Small tables with named rows and columns. After each table, cells are looked up by row and column.

Table lazole
          vum  tepogev   kur  fuvedeg  depefe  tibepo   dum  relo  selu  sebivu
geli     17.3     13.7  73.7     71.3    38.9    77.6  34.3  16.9  62.3    33.0
guf      52.1     30.4  67.9     81.0    31.3    36.4  59.9  30.5  82.3    80.9
nevosul  84.2     24.4  78.7     45.1    36.2    84.1  34.9  51.9  52.0    32.8
suvelo   27.9     70.5  36.7     13.7    50.5    13.6  11.6  47.8  45.3    68.0
buba     28.6     27.3  15.9     81.0    88.9    65.9  24.8  80.0  53.3    76.5

relo of buba: 80.0
dum of guf: 59.9
fuvedeg of suvelo: 13.7
tibepo of guf: 36.4
vum of nevosul: 84.2
sebivu of guf: 80.9
sebivu of suvelo: 68.0
fuvedeg of nevosul: 45.1
kur of nevosul: 78.7
kur of buba: 15.9
fuvedeg of guf: 81.0
relo of guf: 30.5
tibepo of geli: 77.6
tibepo of suvelo: 13.6
relo of suvelo: 47.8
selu of nevosul: 52.0
fuvedeg of geli: 71.3
depefe of geli: 38.9
Which row has the largest tepogev? suvelo

Table puzeni
           vot    biz  sovuta  zazira  vomiva  zatoro
guk      4.570  3.290   5.221   4.176   6.435   3.926
tonogo   4.347  6.140   8.025   2.346   3.869   4.303
ton      4.882  4.409   5.884   2.889   6.673   3.386
vevi     6.175  4.462   5.871   5.073   4.951   2.436
zim      4.050  2.698   5.428   5.869   4.489   4.960
rararo   4.847  3.571   5.094   3.395   7.649   3.342
nopam    4.992  3.785   5.037   3.246   7.800   3.116
ronog    4.120  3.638   5.989   5.131   4.236   4.830
nuniv    4.240  4.776   6.939   3.751   3.957   4.574
gemazod  4.970  3.769   5.003   3.103   7.742   3.141
vemuk    5.139  5.225   6.933   3.742   4.215   3.538

What is the zatoro of vemuk in puzeni? 3.538
What is the vomiva of ton in puzeni? 6.673
What is the sovuta of nuniv in puzeni? 6.939
What is the biz of rararo in puzeni? 3.571
What is the vomiva of ronog in puzeni? 4.236
What is the zazira of gemazod in puzeni? 3.103
What is the zazira of vevi in puzeni? 5.073
What is the vot of vemuk in puzeni? 5.139
What is the biz of ronog in puzeni? 3.638
Which row has the largest sovuta? tonogo

zemado.csv
,ruvasom,sobene,penu,mup,tef,kinazu
sov,7.3,2.5,-1.4,2.7,3.3,0.5
legi,-1.2,-1.9,6.5,0.1,0.0,2.9
soz,1.9,2.5,-2.4,4.5,1.2,0.7
pil,4.0,-0.5,6.5,-6.4,6.0,3.2
kivuk,2.3,3.0,-2.7,5.6,1.8,0.4
tegi,7.8,3.6,-1.3,0.2,6.3,1.0
mebefab,-7.0,-0.4,5.2,1.6,-2.6,2.3
menilub,-1.1,1.8,5.6,0.8,2.0,4.6
tigisep,0.9,1.9,2.2,1.5,0.7,1.6
mib,-2.4,0.2,2.1,3.2,-3.6,0.6

What is the tef of tegi in zemado?
6.3
What is the penu of tegi in zemado?
-1.3
What is the tef of sov in zemado?
3.3
What is the penu of menilub in zemado?
5.6
What is the ruvasom of tigisep in zemado?
0.9
What is the tef of legi in zemado?
0.0
What is the sobene of soz in zemado?
2.5
What is the ruvasom of mebefab in zemado?
-7.0
What is the mup of mib in zemado?
3.2
What is the sobene of kivuk in zemado?
3.0
What is the kinazu of tigisep in zemado?
1.6
What is the kinazu of pil in zemado?
3.2
What is the kinazu of tegi in zemado?
1.0
What is the ruvasom of legi in zemado?
-1.2

reg =
|  | pefozof | tamanuk | turaru | bek | gov |
|---|---|---|---|---|---|
| pebupam | 102 | 187 | 174 | 122 | 191 |
| voz | 137 | 164 | 133 | 146 | 111 |
| nulu | 189 | 80 | 108 | 107 | 44 |
| kez | 103 | 192 | 163 | 115 | 169 |
| gub | 155 | 87 | 109 | 138 | 128 |
| mitoga | 99 | 203 | 162 | 140 | 174 |
| refo | 118 | 166 | 175 | 76 | 177 |
| mem | 139 | 118 | 132 | 152 | 166 |

nulu, tamanuk -> 80
mem, pefozof -> 139
mem, gov -> 166
mitoga, pefozof -> 99
refo, gov -> 177
gub, pefozof -> 155
nulu, turaru -> 108
pebupam, tamanuk -> 187
kez, gov -> 169

